128 stands for zero in the data rows.
Here are some points:
[96 64 99 119 155 145 116 149 89 93 176 114 149 138 144 95 255 125 174 172 144 110 106 183 129 141 97 159 162
 224 156 107]
[138 163 105 62 170 37 112 146 148 91 99 88 110 155 140 141 77 178 136 84 124 172 131 146 101 168 120 140 59
 122 145 146]
[82 83 107 209 175 162 123 164 119 152 118 133 71 167 203 96 255 123 166 178 136 65 162 159 141 117 116 101 180
 175 67 143]
[141 77 149 158 162 138 85 153 160 147 101 80 90 173 171 146 190 122 129 142 141 46 195 161 128 116 116 96 189
 123 114 155]
[79 72 117 207 165 167 129 174 123 155 119 133 71 166 204 88 255 123 165 168 134 66 162 160 151 114 120 93 186
 180 59 149]
[133 174 178 102 88 115 116 83 225 174 129 118 164 132 72 121 9 173 72 49 60 147 107 95 148 129 158 156 105
 124 203 129]
[89 57 109 183 144 184 120 139 87 160 133 110 115 124 148 112 255 110 185 177 152 74 143 145 131 119 84 127 222
 193 106 127]
[119 65 210 154 129 179 89 129 91 155 61 186 93 144 91 210 135 47 108 228 135 65 58 135 163 112 174 127 198
 100 84 92]
[121 135 183 73 95 183 179 117 76 115 229 228 234 117 108 55 112 148 62 223 157 142 169 46 208 86 169 97 121
 90 126 148]
[186 116 224 88 85 183 161 101 115 128 210 177 202 105 113 99 30 142 80 183 117 134 184 96 203 82 162 121 172
 67 184 144]
[87 70 116 196 160 167 124 165 124 159 116 140 71 165 201 93 255 125 172 179 142 61 165 152 151 116 104 102 184
 167 54 143]
[193 123 119 93 82 133 181 91 143 78 186 188 167 85 172 95 15 93 53 171 64 153 162 122 158 109 157 131 124
 97 139 139]
[141 173 117 95 141 78 151 103 186 135 133 69 112 147 147 98 46 174 85 79 78 160 167 124 125 162 132 136 55
 121 137 154]
[172 163 82 60 61 142 155 69 151 112 146 133 170 49 81 89 12 98 68 105 64 186 108 99 126 132 100 184 67
 137 209 93]
[153 143 83 49 124 99 112 110 131 81 107 122 166 99 114 107 96 153 142 104 121 188 111 107 102 154 38 176 89
 160 204 132]
[144 171 117 78 177 38 110 146 142 88 94 94 120 156 146 144 71 176 141 89 132 180 122 145 95 166 112 142 59
 114 137 138]
[139 165 123 141 152 74 121 133 151 142 60 88 79 142 146 162 90 174 146 83 133 132 165 113 96 146 90 117 121
 101 90 159]
[93 55 180 213 139 203 117 141 104 169 106 159 82 136 144 132 245 149 171 208 133 57 133 161 180 95 153 112 232
 160 90 123]
[158 192 110 66 147 31 128 144 134 67 91 133 117 115 123 194 10 131 119 93 117 188 80 163 87 165 156 158 47
 96 141 109]
[75 72 118 206 165 165 129 176 119 151 123 131 74 168 198 97 255 122 163 175 142 61 170 152 156 114 118 96 177
 172 62 154]
[144 61 221 176 139 170 73 123 148 157 88 112 107 153 108 179 156 143 129 172 138 43 157 169 170 110 151 104 241
 121 149 134]
[131 191 156 130 129 116 159 128 165 210 129 65 103 142 113 106 62 154 99 53 135 126 218 72 121 104 121 113 102
 41 92 166]
[155 78 140 163 154 126 128 126 150 137 92 90 81 137 188 172 159 115 163 156 167 53 182 143 128 142 96 94 159
 105 96 168]
[104 124 136 103 50 185 160 94 149 128 212 239 235 127 122 38 113 143 42 179 84 130 132 22 203 100 156 109 149
 169 148 159]
[92 57 187 214 143 197 115 141 112 163 107 169 94 140 147 139 252 151 172 205 133 54 137 160 184 107 152 110 226
 161 96 123]
[151 186 81 146 140 96 98 82 50 41 186 121 137 86 81 153 144 112 201 146 179 175 4 108 76 135 134 149 42
 82 115 104]
[124 161 117 73 177 47 78 157 167 93 106 85 135 188 130 116 110 174 102 71 105 157 136 171 102 145 138 134 89
 142 157 131]
[119 96 106 201 141 143 186 159 95 125 102 185 59 91 204 171 184 77 184 194 153 95 113 153 134 131 134 120 135
 115 44 132]
[121 190 120 135 111 72 108 147 193 178 72 107 107 166 130 152 87 148 131 33 118 141 144 69 91 135 86 127 123
 103 123 145]
[119 118 172 184 109 159 98 145 56 148 126 159 113 133 29 173 157 120 125 167 135 133 81 94 116 121 188 58 136
 104 132 106]
[153 88 146 157 135 123 97 155 152 129 106 117 95 133 149 188 135 72 100 140 141 63 146 182 126 120 158 104 172
 103 111 123]
[116 116 182 81 87 193 183 121 71 106 229 229 240 113 107 56 113 153 58 223 147 143 167 43 213 86 176 86 129
 103 122 152]
[89 54 191 216 143 196 114 139 102 176 112 167 79 137 137 137 246 147 175 207 134 58 130 162 176 104 156 106 227
 164 88 128]
[147 152 101 59 145 64 107 108 117 85 115 72 149 118 91 164 76 176 163 88 136 189 104 134 87 170 77 186 96
 144 186 120]
[136 115 149 97 70 180 191 83 88 75 199 255 213 71 109 85 57 120 33 237 100 153 98 75 201 111 201 115 112
 127 115 131]
[107 117 184 84 87 190 184 125 76 110 227 224 234 113 113 49 115 152 63 216 153 141 171 43 209 80 172 98 123
 93 128 149]
[180 129 116 113 170 125 134 107 116 71 121 112 139 103 190 195 99 66 190 108 194 119 81 205 101 140 130 147 122
 97 118 111]
[92 128 160 109 81 136 155 90 135 134 224 195 220 145 97 91 90 168 62 159 100 138 119 48 180 114 190 118 152
 148 135 153]
[86 78 113 199 174 162 132 168 123 161 120 139 76 163 193 101 255 124 162 178 136 62 168 160 154 117 113 97 179
 178 57 151]
[85 59 109 179 136 185 117 133 86 156 137 112 108 132 144 103 255 120 190 170 152 79 139 138 130 113 82 131 218
 199 106 127]
[69 158 79 109 183 78 121 183 116 100 116 139 103 182 166 66 185 176 139 104 104 181 112 162 113 138 131 137 82
 187 103 113]
[164 58 107 81 127 156 119 108 126 83 147 113 167 91 153 117 155 105 157 179 144 110 130 143 141 140 43 148 134
 171 217 125]
[96 56 100 183 143 178 151 130 79 154 132 116 95 92 162 138 246 121 224 192 167 91 127 120 134 141 67 131 186
 168 92 138]
[132 133 62 128 100 167 184 129 112 122 184 166 137 117 125 36 114 87 81 168 88 166 105 69 135 143 111 52 0
 133 144 135]
[174 167 105 50 122 49 122 108 101 70 116 102 163 78 58 200 11 127 132 86 133 206 57 147 69 167 126 193 86
 112 190 87]
[108 68 108 177 114 174 140 141 77 129 135 140 108 88 120 155 220 65 164 172 141 94 99 155 120 118 119 154 210
 162 114 95]
[144 192 135 68 117 126 150 139 173 148 150 126 149 137 144 44 62 135 69 85 115 163 191 77 146 109 99 123 33
 80 164 158]
[139 80 141 166 160 133 89 153 166 142 98 89 95 172 173 144 197 114 127 145 143 49 196 162 136 119 110 89 195
 130 111 155]
[89 59 106 181 141 181 119 136 89 160 134 114 106 128 149 110 255 121 184 177 147 76 138 146 137 116 72 132 213
 199 115 127]
[100 127 216 141 96 170 180 114 68 173 192 173 187 120 87 122 119 163 86 202 174 100 195 30 187 82 199 83 189
 50 53 167]
[137 173 124 132 160 72 119 129 155 139 65 96 80 143 142 166 93 178 138 83 136 134 166 106 99 140 101 124 113
 89 83 163]
[173 97 134 121 122 127 165 110 179 118 162 107 115 102 165 149 48 68 81 151 96 105 136 173 149 157 178 123 86
 103 136 131]
[69 162 96 175 154 122 117 160 119 162 84 143 72 178 166 81 210 179 141 106 109 135 152 129 117 124 116 125 132
 164 54 136]
[71 143 90 150 131 136 119 133 88 161 106 108 111 139 97 96 222 169 168 105 114 148 120 107 97 118 83 159 174
 187 98 117]
[167 81 136 144 105 145 88 130 115 127 123 92 131 96 98 195 135 64 131 141 149 79 123 159 104 124 122 147 217
 120 165 100]
[151 68 221 175 128 162 72 119 143 164 95 112 113 151 103 192 162 146 129 175 143 44 159 169 160 107 152 105 234
 112 156 134]
[78 75 116 200 163 167 128 178 119 156 112 143 70 165 203 96 255 121 171 174 138 62 166 160 149 113 103 99 172
 176 57 150]
[134 85 146 162 162 133 87 155 163 155 105 80 90 171 174 140 198 119 125 143 138 48 200 161 140 121 113 87 192
 123 114 156]
[159 96 169 207 49 120 125 85 126 153 116 111 102 97 17 219 11 94 186 164 121 119 113 162 143 118 238 86 183
 56 160 103]
[93 61 95 176 141 184 118 141 89 158 141 113 107 124 135 106 255 116 186 170 149 70 140 141 138 120 78 132 222
 195 113 126]
[87 186 78 75 128 82 182 128 139 100 148 155 143 119 119 89 59 124 38 113 97 184 101 87 117 157 176 126 0
 137 68 133]
[154 188 110 85 116 70 157 103 178 119 133 103 112 109 130 131 0 123 62 77 66 172 117 140 116 152 172 153 37
 95 132 123]
[70 153 93 167 159 110 126 163 121 152 82 135 72 175 153 82 210 178 146 104 110 139 156 129 117 119 111 130 136
 157 52 136]
[154 168 128 119 126 73 94 141 150 129 60 125 98 139 108 176 66 121 78 76 108 134 129 149 85 117 157 129 130
 92 104 108]
[116 123 186 74 94 183 184 114 73 109 228 222 226 123 112 51 113 154 62 215 152 140 176 44 205 77 177 93 120
 93 132 157]
[155 73 145 163 158 125 118 136 151 147 100 91 79 134 192 179 163 122 168 159 165 67 181 142 130 139 94 96 162
 97 106 174]
[183 129 121 125 170 123 137 114 115 62 127 111 143 97 182 202 95 59 187 115 188 121 83 206 100 151 126 144 125
 104 106 110]
[89 54 112 178 135 174 119 137 92 152 137 107 108 124 138 102 255 114 187 175 144 71 153 136 138 121 83 134 227
 193 109 125]
[159 184 105 65 142 33 120 148 137 66 100 122 115 117 122 185 7 128 117 82 118 189 77 160 79 171 150 161 47
 92 138 107]
[69 160 98 161 158 112 126 165 124 156 81 141 69 169 156 80 211 176 147 101 111 133 151 129 116 112 113 122 138
 165 59 144]
[136 168 122 76 176 48 117 149 146 89 107 93 115 156 147 144 72 180 135 86 125 175 130 152 99 168 119 144 56
 113 135 144]
[108 127 202 191 103 197 160 128 76 234 172 104 118 137 38 110 138 145 127 158 167 116 164 21 156 102 152 35 109
 48 116 155]
[141 74 145 166 156 133 93 151 158 143 99 77 91 175 169 135 198 119 130 147 144 42 192 165 130 121 108 88 187
 131 114 158]
[153 58 222 173 134 163 73 115 152 159 98 115 115 150 109 185 162 141 130 170 149 42 156 169 167 113 154 102 230
 115 146 135]
[165 181 112 62 145 33 137 152 133 68 98 128 116 119 123 192 12 133 117 93 114 195 87 163 87 176 166 162 52
 94 144 109]
[123 190 98 98 99 82 129 113 237 169 146 85 143 164 142 81 41 145 70 22 56 160 140 90 106 148 116 149 66
 140 170 141]
[147 173 218 89 117 109 135 106 153 169 145 93 156 124 57 136 6 185 94 96 121 157 152 108 156 134 185 145 90
 51 184 118]
[86 69 115 198 164 163 136 172 126 159 122 139 71 165 196 97 255 114 166 175 137 57 167 156 144 121 110 93 184
 174 58 147]
[151 64 217 170 127 168 69 120 156 164 91 117 103 146 112 184 160 140 131 164 144 40 161 172 169 106 148 99 232
 126 135 135]
[81 76 119 202 167 166 131 176 124 147 117 139 66 168 200 93 255 125 158 177 135 65 162 157 149 113 111 95 171
 168 57 146]
[155 185 115 68 149 33 133 148 127 66 91 130 110 116 132 193 12 126 117 86 106 192 77 163 85 172 157 155 47
 88 139 107]
[112 162 181 148 126 201 157 98 56 177 209 96 183 136 51 81 142 132 175 115 203 153 116 77 145 110 144 73 90
 72 130 128]
[106 85 116 198 139 161 143 178 113 135 111 177 79 128 177 140 219 75 146 168 129 86 119 165 143 116 152 115 174
 147 64 114]
[158 179 110 61 146 35 120 147 128 72 97 136 114 118 128 196 7 130 111 86 114 197 78 161 83 169 159 157 45
 89 144 102]
[84 69 119 203 168 160 132 173 119 156 116 142 68 167 208 95 255 129 160 172 140 65 161 162 148 114 116 95 182
 167 64 151]
[152 157 111 45 118 65 75 123 119 72 125 99 168 122 45 169 52 119 102 72 116 190 69 160 68 149 145 194 122
 140 210 68]
[106 164 135 173 92 202 138 71 131 195 196 111 193 146 71 69 139 124 151 79 139 137 69 50 129 124 121 84 103
 140 152 123]
[180 116 176 113 47 185 135 63 182 143 192 194 212 116 118 86 36 138 59 147 57 134 145 84 201 91 141 143 194
 138 210 145]
[165 161 194 148 74 140 148 67 160 180 82 128 95 70 69 189 0 139 73 102 71 133 125 109 156 117 195 138 139
 57 116 125]
[84 165 88 158 134 106 135 171 105 136 82 177 71 137 130 129 156 132 119 94 98 162 105 140 102 115 161 140 127
 139 48 109]
[148 154 109 58 155 63 100 111 121 96 124 70 146 118 86 159 73 184 161 90 135 192 104 139 79 173 87 178 91
 133 190 127]
Then 24 other points, each followed by its number:
[175 165 82 50 94 102 122 111 107 57 107 152 167 60 90 153 41 105 110 110 116 204 71 114 97 139 84 182 77
 134 208 90] 0
[89 74 117 198 169 162 127 175 118 161 115 138 65 163 196 94 255 126 169 168 144 59 169 163 150 121 112 106 184
 171 59 150] 1
[77 154 86 114 174 82 125 180 116 108 124 138 98 187 157 67 185 179 138 102 103 171 108 161 112 146 132 138 82
 192 106 120] 2
[171 89 140 159 130 118 136 137 131 121 91 130 82 98 168 219 99 76 149 152 160 83 134 150 110 139 138 112 152
 78 92 134] 3
[138 96 132 167 120 127 117 148 196 177 103 103 105 154 175 175 162 100 148 100 150 68 159 104 123 125 80 101 169
 115 134 160] 4
[114 119 183 83 94 182 184 126 70 100 230 224 230 109 110 51 105 155 59 212 156 139 169 45 208 90 175 93 125
 93 133 153] 5
[96 195 50 55 137 103 148 94 55 42 136 138 208 78 90 158 119 113 156 73 213 214 20 94 55 161 109 180 54
 138 103 97] 6
[100 132 156 210 58 205 141 101 146 251 157 119 125 147 52 100 147 136 114 121 99 113 126 3 148 113 123 47 123
 126 139 150] 7
[130 163 117 68 169 46 77 158 163 99 102 94 125 197 123 115 112 176 94 72 108 167 144 160 96 154 135 129 96
 143 150 119] 8
[172 161 84 44 86 98 128 116 112 62 101 156 174 57 85 150 38 110 113 107 112 203 77 121 87 151 81 187 79
 135 212 87] 9
[160 89 141 103 144 100 89 167 151 68 143 122 130 146 145 172 112 76 97 148 123 107 115 216 126 152 177 137 119
 125 166 96] 10
[87 155 81 138 105 124 124 138 72 134 95 153 118 103 81 147 155 127 137 105 115 171 84 123 89 117 117 173 172
 162 100 80] 11
[162 200 90 69 133 98 126 78 90 66 119 81 177 69 78 192 35 107 184 38 181 205 38 164 55 154 103 206 111
 103 159 82] 12
[78 67 119 205 166 160 128 175 117 151 118 139 67 166 207 92 255 128 167 176 139 65 160 156 149 111 106 98 182
 178 61 149] 13
[156 174 108 59 145 33 132 150 131 77 100 130 116 118 114 190 16 130 117 82 110 192 79 165 85 170 155 154 50
 95 144 103] 14
[185 113 107 102 132 143 131 71 83 61 153 84 174 62 124 202 106 56 209 108 207 132 56 197 91 144 107 180 154
 120 159 87] 15
[98 88 110 187 147 163 138 179 100 133 110 170 74 129 181 137 222 80 137 171 131 82 115 171 140 109 162 117 172
 150 61 108] 16
[170 169 93 84 91 120 156 105 183 109 120 158 130 85 138 78 10 98 47 101 54 174 125 116 138 133 133 140 30
 110 149 122] 17
[131 164 117 70 171 53 71 151 166 93 103 81 132 194 126 115 114 171 96 61 102 157 134 165 96 146 138 131 95
 145 158 125] 18
[144 186 128 49 147 88 123 189 137 100 114 138 149 146 145 98 91 141 119 91 154 185 156 104 131 124 93 132 46
 83 170 143] 19
[99 173 88 161 132 95 171 158 91 128 68 178 59 96 161 156 120 137 159 114 120 169 92 115 102 139 139 145 93
 112 34 115] 20
[88 55 110 183 137 182 126 133 86 155 136 111 111 130 144 106 255 120 184 182 149 77 139 140 134 118 81 137 222
 195 112 134] 21
[115 124 183 78 95 183 188 126 81 110 231 219 234 111 115 45 113 153 61 214 152 144 173 42 211 81 179 97 123
 95 124 161] 22
[128 160 126 73 174 45 84 156 168 96 109 93 125 195 133 107 113 176 96 74 111 157 141 165 99 150 136 138 90
 151 160 126] 23
Which of these numbered points is nearest to each point below, looking only along the 5 directions in which the first points spread most? Its number follows each.
[145 165 90 93 119 122 150 104 200 133 124 125 131 131 166 41 56 148 65 93 62 149 173 103 146 126 89 119 46
 144 147 156] > 19
[80 63 112 202 168 162 130 172 115 160 114 136 69 170 202 98 255 124 172 173 135 64 160 158 150 116 116 96 177
 181 61 148] > 13
[166 162 90 45 88 96 124 108 118 60 112 157 163 57 88 147 33 101 114 107 112 202 72 123 87 141 86 187 70
 136 207 94] > 0
[161 183 109 70 143 30 133 148 130 72 101 125 115 116 128 192 10 135 109 85 124 190 80 155 92 173 159 154 49
 97 133 105] > 14
[166 90 140 98 152 91 95 158 153 73 141 126 123 148 144 167 109 71 96 144 122 107 104 216 120 145 182 134 122
 136 166 101] > 10
[175 127 121 114 161 126 145 114 113 66 125 112 142 92 180 197 106 56 186 108 193 117 71 209 101 141 133 147 121
 97 114 113] > 10
[90 155 81 138 104 132 131 131 85 137 102 144 114 98 79 137 153 121 145 105 116 159 82 117 84 121 121 182 168
 161 105 84] > 11
[147 152 88 64 91 141 149 65 168 138 148 94 169 88 115 50 63 149 86 98 74 168 157 86 124 133 52 160 77
 166 199 137] > 19
[98 124 159 209 62 194 137 99 147 255 156 127 127 147 50 99 144 140 115 121 105 107 122 0 146 115 121 53 120
 122 138 153] > 7
[176 113 110 103 134 139 127 85 80 74 157 83 178 65 125 197 95 55 214 113 203 132 56 199 81 145 97 181 158
 113 165 89] > 15
[82 60 104 180 139 191 121 138 89 158 136 113 117 121 141 109 255 114 183 173 144 75 144 143 138 120 80 129 220
 194 110 119] > 21
[164 89 137 160 139 119 138 139 135 118 88 126 81 98 164 219 95 83 142 154 153 86 133 156 118 133 137 110 149
 82 99 135] > 3
[77 157 83 104 177 89 121 180 122 101 117 138 107 186 154 69 190 184 135 107 101 180 109 167 113 139 131 143 79
 196 105 117] > 2
[142 173 112 74 173 43 119 148 151 97 92 94 106 160 155 144 73 176 133 94 129 172 124 147 101 169 120 146 58
 115 135 149] > 8
[77 160 88 101 181 76 123 174 122 89 120 145 106 188 158 60 191 182 135 108 99 178 114 162 114 143 132 149 83
 191 107 115] > 2
[145 75 152 166 156 137 87 151 162 151 106 77 94 177 172 145 190 119 123 141 149 49 190 167 130 125 107 92 183
 127 112 154] > 4
[179 113 102 105 142 148 129 74 83 63 153 88 183 60 122 212 101 50 211 117 207 127 60 187 90 147 99 181 167
 114 158 88] > 15
[104 93 112 188 138 161 139 178 96 135 121 176 72 128 175 136 221 70 143 171 129 75 122 167 144 116 147 118 170
 153 68 110] > 16
[175 162 87 41 90 105 123 117 111 60 110 159 171 60 91 156 39 115 119 113 114 207 67 115 92 146 80 184 76
 127 203 90] > 0
[98 174 85 158 129 106 173 161 93 129 68 179 54 98 149 155 113 138 156 117 118 165 90 116 107 140 134 142 90
 118 38 114] > 20
[145 156 116 104 98 95 83 111 120 129 82 99 140 113 51 185 74 123 102 72 119 146 113 127 72 125 126 175 166
 106 157 96] > 10
[87 80 112 198 167 169 131 170 120 160 113 144 82 165 197 97 255 118 161 173 138 56 167 155 150 107 119 102 188
 168 62 144] > 1
[176 132 111 121 171 126 133 105 120 66 126 119 136 98 184 196 107 62 180 113 191 119 78 208 100 138 138 142 123
 99 111 115] > 10
[103 80 115 193 139 159 137 167 102 135 113 174 76 126 178 150 224 75 144 172 122 84 115 168 137 114 151 113 173
 151 63 115] > 16
[95 178 83 162 137 97 172 164 96 128 63 177 59 104 163 155 117 136 163 121 118 168 93 120 111 133 138 145 95
 119 34 122] > 20
[86 72 126 201 166 163 133 179 119 151 122 140 66 166 201 95 255 125 172 172 136 66 162 157 148 112 109 106 186
 179 65 146] > 13
[170 190 92 67 127 91 122 74 84 66 114 92 182 66 84 190 35 107 183 40 177 204 42 157 54 150 109 208 115
 108 156 77] > 12
[139 173 105 76 174 41 117 137 146 91 101 91 106 158 148 142 66 177 135 87 125 181 131 147 92 173 115 142 55
 122 137 149] > 8
[82 76 110 198 161 164 127 178 125 156 112 144 73 164 200 100 255 128 162 176 140 63 173 160 152 118 108 91 185
 176 59 146] > 1
[130 183 90 86 78 126 130 111 251 165 135 138 166 145 155 33 69 118 46 42 49 158 154 63 136 124 69 135 54
 154 183 149] > 19
[88 153 83 133 107 128 123 132 71 136 96 144 112 92 79 137 158 122 142 104 111 176 80 122 93 119 124 170 160
 161 108 81] > 11
[175 159 94 36 89 93 117 113 120 65 114 154 166 55 89 153 38 108 112 106 117 209 64 119 94 146 85 190 70
 132 210 87] > 9
[119 164 127 128 158 83 80 154 164 147 61 83 93 185 129 130 132 169 108 75 114 120 178 126 92 122 116 117 145
 119 105 146] > 23
[141 167 114 78 174 36 124 143 146 85 96 89 112 156 145 148 69 181 143 80 128 177 128 155 96 161 120 138 53
 118 135 145] > 8
[78 174 92 165 140 109 132 175 105 136 74 177 74 135 135 126 158 133 116 102 103 153 102 141 108 117 159 140 124
 136 57 103] > 20
[173 201 87 59 126 90 116 75 84 69 119 89 180 66 86 193 38 104 189 44 171 202 44 160 53 151 109 207 109
 106 141 81] > 12
[157 138 87 46 120 109 107 107 127 78 112 123 176 98 110 112 101 156 139 112 120 189 121 108 103 150 37 169 87
 157 205 126] > 9
[81 176 92 160 133 112 138 177 106 132 80 182 82 135 134 128 155 132 123 106 100 158 101 135 108 116 158 139 126
 138 53 108] > 20
[139 81 149 163 159 132 86 151 160 150 108 85 96 171 168 146 195 122 129 134 136 46 187 166 136 122 114 94 192
 129 109 155] > 4
[158 186 115 69 143 35 135 142 130 60 96 132 117 116 130 193 18 134 109 87 115 194 77 160 81 169 161 161 47
 89 146 108] > 14
[151 146 100 45 149 58 117 99 115 92 116 68 152 111 91 153 72 167 155 91 134 189 111 132 80 172 82 181 91
 140 190 121] > 9
[123 142 121 106 129 97 72 108 140 146 88 54 139 148 68 139 135 172 131 68 124 131 152 114 80 119 88 149 180
 147 162 127] > 18
[157 180 116 67 141 37 129 139 138 61 93 125 113 112 133 188 8 137 106 92 113 194 84 161 91 167 159 164 47
 90 143 102] > 14
[82 176 97 155 129 108 134 168 104 134 79 172 73 135 137 124 150 134 119 94 103 152 103 143 107 119 155 137 119
 136 54 102] > 20
[207 115 191 98 59 165 163 57 127 86 181 215 181 59 116 138 0 117 52 197 60 144 119 130 198 106 201 147 166
 99 173 124] > 5
[174 83 129 136 104 134 126 99 105 122 112 104 122 61 116 232 96 68 166 160 162 99 119 133 103 138 102 141 184
 102 145 121] > 10
[160 182 113 67 140 35 128 141 122 67 94 129 110 115 118 193 9 132 110 90 121 194 81 152 80 165 158 166 43
 94 141 108] > 14
[94 130 156 217 64 197 131 93 151 249 157 125 134 150 53 100 142 138 112 124 98 102 129 0 156 112 118 56 131
 119 136 153] > 7
[164 82 136 136 105 150 89 115 120 121 121 97 134 104 96 199 138 71 121 141 154 80 133 152 104 112 116 147 215
 126 163 95] > 10
[157 135 87 50 125 105 106 112 116 78 107 119 164 107 113 112 98 153 136 106 123 184 117 107 97 153 45 174 88
 158 208 119] > 9
[109 132 200 184 97 201 156 127 74 243 171 96 126 137 34 109 147 146 136 156 165 118 168 19 155 98 152 34 110
 48 124 142] > 7
[79 172 97 154 132 108 131 178 108 135 77 175 78 139 140 126 163 127 125 98 101 151 103 143 108 114 159 139 128
 142 55 109] > 20
[127 188 107 97 108 81 130 118 238 178 145 90 147 165 132 90 38 146 70 26 60 156 143 85 118 144 123 145 69
 131 175 145] > 19
[140 73 149 162 161 132 90 148 166 146 106 75 99 173 170 138 200 121 122 138 145 51 195 160 127 120 110 85 192
 124 113 155] > 4
[172 93 143 161 139 121 136 141 133 125 89 132 83 102 178 223 99 73 140 160 157 79 131 165 119 139 139 109 149
 82 100 135] > 3
[176 116 174 160 36 202 111 79 197 204 164 134 146 140 65 76 65 113 106 105 40 137 122 75 165 110 87 89 120
 131 255 128] > 7
[109 166 69 81 124 75 162 125 55 75 132 159 126 75 99 152 95 131 170 115 118 216 30 146 84 175 119 209 78
 159 137 78] > 6
[164 153 82 58 72 138 156 73 157 109 139 137 175 48 93 95 14 99 64 95 70 182 103 102 125 131 100 174 74
 136 202 99] > 0
[172 156 84 40 89 95 117 115 112 63 105 164 172 63 92 158 35 109 120 106 112 201 74 121 93 153 86 184 75
 133 200 89] > 0
[125 165 136 132 150 82 81 144 166 145 64 79 94 189 131 131 130 171 103 67 118 117 168 132 103 124 109 119 144
 124 108 145] > 23
[103 94 119 187 144 162 139 176 105 137 115 170 71 129 181 140 221 76 141 175 130 79 123 170 136 112 154 121 163
 153 68 107] > 16
[105 88 110 190 136 163 135 172 103 134 116 179 76 126 173 145 221 75 147 178 132 83 121 166 141 112 156 116 171
 152 59 110] > 16
[154 143 86 49 118 102 114 112 133 84 107 110 172 94 117 104 94 153 138 110 121 185 118 110 100 144 46 174 88
 160 206 127] > 9
[98 154 80 137 109 125 128 141 73 136 103 153 115 97 76 136 156 123 133 109 118 167 79 115 97 121 121 177 159
 152 100 74] > 11
[136 69 149 172 155 133 83 147 168 149 102 83 91 171 170 143 197 118 127 140 143 43 191 159 132 126 116 90 184
 125 112 158] > 4
[159 183 114 71 142 31 129 146 123 62 95 133 114 110 129 186 7 137 109 83 115 189 76 167 89 169 158 159 46
 87 142 113] > 14
[143 153 111 118 130 92 120 99 117 133 79 63 118 105 94 173 101 178 159 88 147 148 144 93 83 141 58 158 150
 114 136 137] > 18
[90 58 105 185 135 182 124 133 85 155 138 105 110 131 138 110 255 117 187 171 151 78 133 138 125 119 71 127 221
 197 110 131] > 21
[88 60 109 186 143 187 120 137 85 156 142 110 106 130 138 99 255 118 195 176 150 74 140 139 136 114 71 136 221
 194 115 122] > 21
[135 115 153 86 64 178 196 84 98 65 198 255 206 69 114 91 60 118 35 230 105 147 107 73 193 111 209 122 104
 127 113 127] > 5
[127 163 131 123 154 84 83 145 169 144 68 90 94 182 138 129 132 175 99 69 118 128 177 133 98 124 122 113 147
 116 110 152] > 23
[75 162 88 110 181 77 115 174 114 105 119 135 104 184 152 77 188 176 134 105 105 177 109 166 113 143 138 140 80
 181 96 112] > 2
[87 67 117 199 163 162 128 169 119 158 121 137 70 174 204 94 255 124 167 170 132 65 168 158 155 109 106 98 180
 166 55 145] > 1
[180 81 129 153 77 174 161 60 151 174 146 77 117 55 109 176 71 60 116 140 121 76 149 116 127 129 110 138 175
 96 146 130] > 10
[101 88 114 190 144 151 143 172 103 131 119 170 71 122 179 140 218 72 138 173 123 82 122 166 134 113 152 118 176
 154 68 109] > 16
[88 86 202 168 114 207 171 122 108 201 166 148 151 108 110 114 173 127 105 191 190 50 189 44 196 107 174 75 136
 69 78 156] > 7
[168 78 216 169 100 167 90 124 128 137 85 145 110 106 89 235 94 90 105 174 136 63 110 180 159 104 196 119 221
 97 156 103] > 3
[153 176 109 68 144 36 123 144 129 64 89 123 116 114 129 193 13 136 112 86 118 195 77 163 90 174 160 161 42
 93 143 102] > 14
[159 194 85 66 124 87 124 71 82 69 114 85 175 70 84 194 35 107 184 35 175 201 39 160 60 151 102 204 113
 109 150 83] > 12
[159 175 113 69 143 31 128 147 132 61 99 128 116 109 130 187 13 129 120 90 117 196 86 168 88 162 155 155 47
 98 143 104] > 14
[159 169 102 45 114 54 129 109 107 70 118 104 152 84 70 203 13 127 136 89 132 206 56 139 73 172 125 194 82
 118 193 82] > 12
[83 74 120 199 163 166 132 174 123 156 119 138 64 163 196 93 255 129 169 171 137 61 168 158 146 116 112 96 179
 174 55 145] > 1
